Each path below is one point turned by a fixed rotation once a step. After each direction that follows a path, write how fast that rotation turns it, in deg/step (0 if it stays still).
Each turn is a multiple of 5 degrees from 10 to 175, or 0.
Each row of a path follows its step; steps can be skipped.
Rotation 1:
step 7: [ -6  -3  -6  -8  -1 -29 -38  15 -13   5 -12  -7  -3 -23 -15 -17  15 -31
   0  13   6  19  -8  12  40  19  15  12  55  45  26 -15  -8 -12  46   3
   8 -14 -48  -7 -10   9   7  18   8  -3 -22 -15  -6 -34   1  26  39  43
 -12   4 -26   2  13  -3 -30 -11 -32 -15]
step 13: [  1  -5  27  -9   8  15 -49   2  19 -41  19 -12 -11   1   5  50 -20 -20
 -11  -9 -31  33  -2 -16  -5  12   3  42  23  11  25 -17 -16  -3 -15   9
 -16  24 -12  46  25  14   4   2  16 -12   5  47  -6 -11   7  20 -10  25
 -36 -18 -11 -29 -22  12  -5   2 -19  34]
step 14: [-22  28  -6 -24  11  22 -16   4 -34   8  25 -47   9 -19  13 -32   1 -29
 -29 -12  -2  -1  -6   5 -16   5  23 -12  12 -15 -18   5  31 -42 -17  16
  25  23  -3 -33   7  -2  12  15  40 -34 -35 -11   7   2 -18  -3  20  46
   1  39  22  -9  24 -25  -5   4 -12 -18]
step 21: [  3  -4   8  22  11  20 -38 -14 -12   8  27 -24 -10  14  26 -10  22 -23
 -25  16  28   0   2 -33  -1  -9  -9  35 -12  -1 -28 -22 -42 -29 -26  15
   3  12 -10   4  12   1 -15  10  -1 -44  61 -15   2 -14  14  32  37  26
 -23 -15  21 -28  -4 -19 -14 -18 -21  -4]
step 22: [-50   9 -30 -13   0  -8 -43  22 -34 -20  -3  10 -30 -12 -16  -6  -4 -24
  10 -22 -24  15   8  24 -46  -6  23 -20  40  13  29  20  11  -3 -20  -3
 -12  12 -31   1  -4 -12 -16  26 -23 -13 -12 -17  26 -11 -30 -11  -3   3
 -32   3 -33  11  27 -34  10   2 -36  -4]
step 23: [  0  40  15  33 -32  -7  -8  35 -17   7  11 -19  42  -8  13 -18   2  20
  17 -38  12 -13 -27 -24 -44  11  13 -19  31  -5  -5 -11 -27 -14  36   1
   1   9 -15  23  19  40  23 -12  22  -7  -8 -13 -31 -21  34  21 -18  -7
 -12   1  11 -29  13  25 -35   1   7   6]
step 27: [  8  11  10  40   6  22   8 -19  10 -46  32 -29 -31  -1  -1 -11  -6  24
  -1 -18   4 -11  -1 -14 -20  41   4   9  31   3  -3  11   4 -48 -39   4
   4  15 -16 -20  16 -11   8  13  20   1  -9   2   9   7  16  34 -17  15
 -19 -26  -1  14  59 -11 -23  27  45 -22]
Speeds:
[  0   5   2  -8   0   0  -9   5   0  -3   0   4   0   2   1   8   3  -2
   9  -2   4  10   8  -8  12   2   1  -5  -7   6   4   1  -6  10   2   0
   5 -15   1  12  -1  -2  -2   4  -2   0   1   8  -6   3 -13   1   2   3
  -8  -1  -3  -1   1   1  -5   8  -2   1]	170
[  0   4  -7  -4   1   6  -4   3  -2  -6 -11   4  -5  10  -3   1   2   7
  -6  -1   3   7   0   2   3   6  -3   8  -2   8  -5   1 -10  -3  -4  -2
  -6  -3   1  -4   3  -1   4  14  -4   5  -4  -2  12   2   5   1  -5   5
   8 -10  -1   0   2   4  -2 -12  -4   6]	120
[ -6  -5  -2   5 -12   2   0   6  18  -8  -5   3  -1   0   5  -7   8   6
   1  -2  -1  -1   7   2  -1   4   4  -4   1   2   0  -8   2   6   6 -16
   1   3   1   1   6  -3   0  -2   3   7  -4  -6   3  -2  -1   6   4  -7
  -2   4   4  -3  13   3  -5   3   2  -5]	95
[  0  -1  -8 -10  -2   3  -3 -12   0  -6   0   3   5   3  -7  -6  -4   0
   6  -3   5  -6   3   9   3 -11   5  -2   8  -6  -1  -7   0   2  -1   5
   2  -5   0   2  10  -6   3   1   4   5   1   7  -8 -15   1   2 -12   4
   0   0   3  -3   2   4   7  -4  -7  -2]	120
Rotation 2:
step 5: [ 30  12   7  22   1   5 -16 -14   9 -17  -5 -30   5  -4 -15  21 -16  -6
  28 -26  12   7 -21  18   7   4 -20 -15  -4 -16 -25 -20  22 -28  15  11
 -13  10  36  26  21 -14 -13   5 -45 -14  -3 -21 -50 -23   6  14 -24  12
  14  -9 -43 -10 -15  -2  33 -35  24 -36]
step 8: [  3   1   5 -31  -8 -17 -10  16  36 -12  30 -25  31  -8 -26  -1 -31 -30
  18   9  18  13  10  -8 -19 -22  -3 -31 -29 -29  -4  -1  22 -28 -25 -19
 -14  14  -8  12  32 -28   6   8  11  -6  32   5  12   4  -4 -13 -27 -30
  -9   4  25  -2 -14  56  15 -20  16 -35]
step 11: [ -8 -20  20 -13 -10 -21  -5  16  13  33 -15 -29  20 -25 -20 -37 -27  -1
   7  14  16 -19   7  -3  -4  10 -13 -38  -5 -44  13  27  23   7  34   2
 -29  23  32  -4  21 -16  -2  -5  -4 -20  17 -52 -16 -22  20   9   3  10
  25  33 -14  -1 -13 -11  38  -3 -24  12]
step 19: [-12   4  -1 -11 -19  -5 -24  24  15  22  -2  -9 -39  -4 -22 -30 -13   7
  19  14   2   2   6 -20 -14  -9 -49 -11  32  17 -41  24 -34 -53  47  15
 -33  23 -13  -9  20  -4 -19  30  10  17  22   3   1  -6   3  -2  12 -11
  18 -27  15   0  -5  33   1   8  21  10]
step 25: [ -8 -14  23  22  -1  11 -20  21  -5   6  30  11 -24   1   4  -2 -41   8
   9  28 -17  17   8  -9 -23   8  -7 -35   2 -10  21  -4  -3 -44   9 -15
 -15 -57  -5   5 -28  14  28  33   2   2  15 -11  46 -20  10  16 -16 -32
  17 -13  12  -8 -29  19   2 -17  36  29]
step 26: [-23 -25  34  -2  -3  16   4  18  24 -10 -13   0 -14  -1  -1 -20   8 -28
  10   2   8   6  32 -19 -19  28 -15 -29  20 -12 -17  11  41 -51   1   6
   9 -37  -5 -18 -41  -6  30  16  -6 -16   2 -50  28 -10  13  -3 -24 -10
 -12 -24  25   0 -32  34  -1  -9  11  -8]
step 31: [ 19  24  -4  38  10 -20 -29  -7   2   7  -8  -2 -59  -4 -11 -20   1 -20
  36 -14   6  -7   2   0 -22  22 -39   1  -4  24  33  -3 -41 -15 -20  13
  -8 -13  27   0  -2  22 -10 -11 -11 -32 -17   6  17  31  -2  12 -14 -17
  21 -17   7  -1 -38  13   8 -47   5  25]
Speeds:
[  0  10   4  -2   5  -3   2   0   0  -4   4  -3 -13   2   2  -6   0   0
  -2  -3  -1   4  -3  -5   3  -5  -5   3  -1  -7   1  -7  -7   7   9  -2
  -1   3   8 -10   9   7   3 -13  -5   1 -13  -5  -4  -1  -2   6   4  -7
   3   5  -3  -4  -7   1   0   8  -8  -3]	40
[  4  -8   2   1   1  -3   3   8  17   1  -3  -2   5   6 -11  -1  -5  14
   5  -3 -10  -1  -3  -3   0   0  -3  -2   0  -6   0   6  -1   7  -4  -3
   2   9  -1  -9   4   5   2   7  -3   2  15   3  -1  -2  -3   0   5  -2
   0   1 -11   4   0   0  -5   8  -2  -4]	10
[ -9   2   7   6  -1  -8  -2   1   2  11  -3   1   4  -1  -3   9  -4   5
  -2   2  -4  12   6  -7   1   0   5  -4   3  -1  12   0  -4   0  -5   1
  -5 -12  11  -4   2   1   2  -3   0   0  -6   4  -2   0   2  -3  14   4
  -4   9   2  -3  12  -2  -3  -5   6   2]	100
[ -8   4   7   6   5  -6  -1   3  -4   5  -5  -7  -3   2  -6   2 -12  -5
  -2  -3   7 -13   4   6  -2  -3   1   7   7  12  -6   2  -1   5  -4  -4
  -2   0  -6   7   8   0  -1   1 -10  -7  -1  -7   2  -1  -1  -7   2   1
   6   2   0   6   1   0  -8  10   0   6]	85
[  3   6  -5  -5   1   5   3   7  -1   2   2  -1   5   0   3  -2  -1   4
  -7   0   5   1   1  -3  -9  15   6  -7   0 -13   1   7   1   6   4 -11
   0 -12   0   4  -8   2   0  -4   1 -10   4 -12   7   2   0   0  -1  -7
  -3   5   1   4  -1  -5  -7   4  -5   5]	25
[  7   3  15  -3  -6   0  -2  -1   3  -1  -4   7   1   3   7  -6   2  -1
   3  -5  -3   1   0   5  -4  13   8   8   1   4   1   2  -2   1  -9  11
   3 -10  -6  -5   3   8   3   0  -9   2   2   0   3   7  -2   3   2  -6
   5  -3   2 -11  -9  -6   1   1   7  -4]	10
[  2  -5  -3   4   5  -1   8   9  -9  -9  -3 -10   9  -3   4  -8   0   0
  -1  -8  -2   2   5   5   2   0   2   2   1   7   0  -1   2   0  -2 -10
   3   1   3 -10  -1  -5   8 -12   8   4   4  -4  -8   4   1 -11   9  -3
  -4  -6   5  -1  -6   1  -1  -2   9  -4]	60
[-13   3   2   0  -4  -5  -3   5  -9  -1   8  11   2  -1   1  -3   1  11
   0   5   1  -3 -10   4  -8   0  -1   7   0   1   5  -2   4  -1   8  -6
   1   7   5  -5   3   2  -4   3  -8  -5  -1   3   9   7   8  -4   2  -3
   1 -10  -5   5   0  -1  -7 -12   2  -8]	115
Rotation 3:
step 0: [-16  -4   6  -1  11 -14 -19  12  21  36  -9  -1  25  -3  62 -15  -1 -17
 -46 -12  10  55  19  -6  -1  12 -18  37  17 -19 -21  -9 -25 -38  21  -7
  13 -17   3 -12  11  12  23 -16   8  27 -23  11   7   1  17   1   9 -20
  -4  25 -14   9 -15  11 -26 -33 -36  -7]
step 6: [  2  13  18 -31 -13  -9   6   9 -18  57  31  -2 -21  31 -17   6   8 -27
  -6  40 -21 -16  23  21   8  -1  29  56  -8  17   9  -4 -15   5  -5  11
   0  28 -15   6  28 -26 -11 -16  46  13 -22 -10  14   9   6  22 -11  -5
   9   1  -4  -6  28 -32 -25  21  36   9]
step 10: [-25  28  11   4  39 -14  -3  15   7  -3 -38 -13  15  17 -24 -25  -5  10
   1  -7  31 -11  30  42  19 -34  12  39 -32 -22   8   4  -7  33  -8  -4
  20  -8  18 -11  30  -5  14  22  12 -24  19  -7   2  39 -13 -31  -1 -39
   1  -5 -19 -35   7 -36   3  -8 -12  12]
step 20: [ -3  -7  -9 -31 -20 -45 -43  25  -1  -1  19  14   8  23  14 -14  -5 -19
  19 -23  -9 -12 -25  -6  34  15  -1 -41  -9  33   6  13  -3  25 -20  14
  15  13  11 -12  13  48  35  -1  17   3 -17   0  -4 -11 -25 -19  37   8
  29 -16   9 -32  14 -18 -23  -3  42   6]
step 21: [ 33 -11   5   2  -6  19 -13  29  -7  -5  12  11 -19  32  21  30   3  62
  -7  13  -3 -34  -3   6  -3   6  55   0  -3  33  15 -16   6 -14   8  -4
   3   2   8 -26 -28  -8   2  22  34   3 -24 -14 -28  13  12 -10 -16   6
 -17  17 -40 -32  42 -17  -3  -1  28 -27]
step 26: [-30  30  13 -13   4 -11 -16   6 -22 -36   7  27 -20  -5 -19 -10  -8  25
  -8  10  32   3  18  30  15   6  12   6  -9 -22   9  18   1  -4 -10  -6
  40  17   1 -32 -22  21  -5  14 -25 -55  12   1  41  30   0  -7 -18  17
 -23  27 -11 -27 -34 -39  24 -12 -13 -14]
step 30: [  2   0  22  29 -11  -8   1  23   6  27 -16  -1 -34  11  42  -2 -34  -1
 -25  15  10 -29  -5  41  26   4  26 -11  19  21 -26   5  18  -6  16  -8
   3  -2 -26   3  -8  -8 -19  14   5 -14   4  29   9 -16  51   6  37  45
   3  29   0 -34 -42  11 -20  -2  -1  16]
Speeds:
[  0  -3   5 -17  11  -1  -4   6  -4  -5  -4   4   0   5  12  -5   5   6
  -1  -5   3  -1   3  -3  -6  -1  -9   4  -2   8   1  -5   5  -4   3   6
  -2  -3  -5  -1  -7  -9  -1   3  -3   1   7   5   9  15  -2   0   2  -4
   1  -2   1   1   9  -4   2  -5   5   1]	65
[ -5   0  -2   0  -3   1  -7  17   7  -4   1  -3   6   9  -5   1  13   0
  -8   3  -1  -2   0   4  -2  -4  -2  -9   2   1   3 -12  -7 -11   0  -1
   4   0  -3  -4 -10   6  -1   4  -8   5  -3   2  -2 -10   4  -5   7   3
   2   8  -4   6   1   0   3   6  -4   1]	85
[ 12   2  10  -2  -1   2   6  -5  -7   2   8   2   5  -4  -4  -2   5  -5
  -1  -2  -7  -1   0  -4   3   9   0  -2   5  -3  12  -9   4   3  -2   4
   1  -1  -1  -4   6   2   5  10  -7   1  -1  -1 -11   1  -1  -2  12  -4
   0  -9 -11  -6   9   3   4   1   2   5]	95
[-14   4   4 -14  -3   9   1   3  -9   2  -2   3  -3  -1  -5  10   0  -3
   1   2   1  -5  -3   8   0   3  -1   2  -1  -9  10   6   2   6   5   1
   6   6  -5  -1  -3  -1   7  -6   3   3   5  -2   3   4   1  -3  -7   6
  12  -2  -5   1   0   3   0  11  -6   6]	160
[  4  -9  -5   6   0  10 -14   6  -5   9   9   2   6  -4  -3   0   6   2
   1  -4   0   4   1   0   2  -1 -11   6   0  -4  -1  12   1   0  -4  -4
  -4   3  -3   6   1   9   1   3   2  -5   9   2   0   0   9   2   4  -1
  12  -4   2   7   0  -2   4 -10   3   1]	90
